In the rows, zero is written as 128.
Rotation paths and how fast each direction turns (degrees each step)
Each turn is a multiple of 5 degrees from 10 to 175, or 0.
Each row of a path follows its step; steps can be skipped.
Path 1:
step 0: [143 118 136 127 126 112 129 128 121 136 119 131 138 119 121 130 134 141
 132 114 121 131 124 124 140 122 132 138 125 122 123 140 134 122 129 124
 117]
step 1: [111 130 137 126 121 127 131 131 135 128 131 116 133 143 142 140 124 123
 134 127 134 124 124 136 116 122 131 131 135 126 141 124 116 140 128 115
 130]
step 2: [124 134 116 123 133 132 128 130 123 140 141 147 123 128 124 125 124 130
 132 125 115 130 126 128 132 132 131 121 117 124 123 110 130 106 134 128
 129]
step 3: [134 128 144 125 124 126 131 119 127 123 128 110 136 114 114 132 126 132
 117 119 126 117 132 126 119 121 133 132 123 118 122 133 134 136 135 130
 112]
step 4: [120 129 123 133 132 111 126 135 129 125 134 124 137 132 146 120 137 125
 143 122 137 133 112 125 130 136 128 135 124 122 131 117 114 136 122 120
 134]
step 5: [131 129 128 119 120 135 132 132 138 143 128 137 113 133 130 133 116 136
 123 128 120 121 131 131 125 122 130 132 109 139 130 121 139 116 121 121
 118]
step 6: [122 126 130 118 138 113 135 116 120 134 127 111 136 111 129 137 134 126
 126 129 123 123 128 120 119 120 128 121 139 117 118 128 123 122 139 127
 132]
step 7: [127 133 130 132 111 123 120 131 125 128 127 137 140 142 123 119 124 139
 136 115 128 132 106 132 135 125 126 131 119 122 128 130 118 135 129 120
 126]
step 8: [123 130 128 128 132 136 137 136 139 139 138 131 123 123 129 148 134 120
 126 121 126 127 139 133 124 122 135 141 129 126 142 110 134 127 126 123
 120]
step 9: [126 123 138 122 139 113 124 121 116 128 135 120 130 133 130 120 118 137
 139 132 122 122 129 123 121 139 141 118 120 123 115 126 130 116 141 127
 127]
Directions:
[129 129 125 130 130 130 125 132 131 130 132 124 125 129 130 131 123 128
 135 132 128 129 131 130 128 128 131 132 129 127 127 133 127 126 125 124
 127] => 100
[129 132 125 126 125 127 126 133 126 126 124 127 128 127 127 125 125 136
 132 127 131 132 130 125 129 128 128 124 128 126 131 123 128 125 128 129
 129] => 145
[123 131 123 130 125 130 131 128 123 126 131 126 125 131 126 128 132 127
 130 129 129 130 122 129 128 127 128 127 122 129 129 131 131 128 125 127
 131] => 130
[123 131 123 130 125 129 130 128 132 129 127 131 127 126 129 127 122 126
 129 127 128 126 126 131 130 130 128 134 128 133 130 125 126 128 132 132
 130] => 120
Path 2:
step 0: [120 127 138 134 131 125 131 116 130 144 125 120 127 121 123 138 125 136
 126 130 141 122 119 116 130 138 142 127 145 123 128 122 123 133 123 134
 154]
step 1: [128 146 136 118 134 130 140 130 126 130 133 116 144 141 131 141 139 123
 135 125 111 121 141 132 140 138 135 131 136 131 121 135 129 120 122 118
 129]
step 2: [120 125 123 128 149 127 131 136 130 132 138 135 126 133 130 109 132 128
 124 133 123 132 131 102 134 124 126 128 137 139 137 115 144 121 129 122
 133]
step 3: [120 123 126 133 119 130 120 130 132 137 110 126 137 121 133 123 127 117
 117 109 112 135 123 119 146 133 116 133 131 117 132 133 121 137 127 123
 132]
step 4: [129 132 147 126 121 121 120 131 129 125 127 128 131 130 125 131 123 154
 109 137 121 128 132 115 126 142 137 138 122 131 121 127 132 142 129 120
 125]
step 5: [127 118 132 135 131 111 145 128 131 138 136 110 137 129 125 133 131 125
 111 129 141 114 139 124 133 117 119 123 132 136 120 139 123 129 137 124
 137]
step 6: [133 151 123 139 125 123 120 120 137 144 135 127 134 137 114 139 120 128
 129 136 113 132 130 122 131 124 124 126 142 129 137 131 140 121 117 130
 137]
step 7: [131 112 121 131 138 133 131 139 125 137 120 123 132 137 140 132 137 126
 128 121 119 141 141 124 125 137 135 127 135 136 126 136 151 144 124 131
 126]
step 8: [108 134 128 137 134 132 113 136 124 131 120 141 136 131 119 117 133 122
 108 136 130 131 124 129 137 118 132 124 129 140 120 129 119 138 121 114
 124]
step 9: [135 115 128 126 119 108 112 118 115 126 125 118 141 118 124 137 122 124
 121 132 115 129 123 123 134 124 130 128 130 126 118 121 137 128 145 118
 124]
Directions:
[129 127 128 125 128 127 128 128 126 128 131 124 131 127 129 127 125 129
 129 133 128 120 128 130 134 123 135 130 126 129 127 130 127 126 128 127
 128] => 90
[127 132 135 129 130 129 125 127 125 130 130 131 125 129 129 131 127 128
 126 131 121 128 126 126 124 127 127 130 126 129 128 130 127 123 125 129
 123] => 155
[131 124 128 130 129 130 134 131 130 130 129 128 125 129 127 123 131 127
 125 132 130 125 132 128 126 130 128 128 126 131 127 125 127 127 124 124
 122] => 125
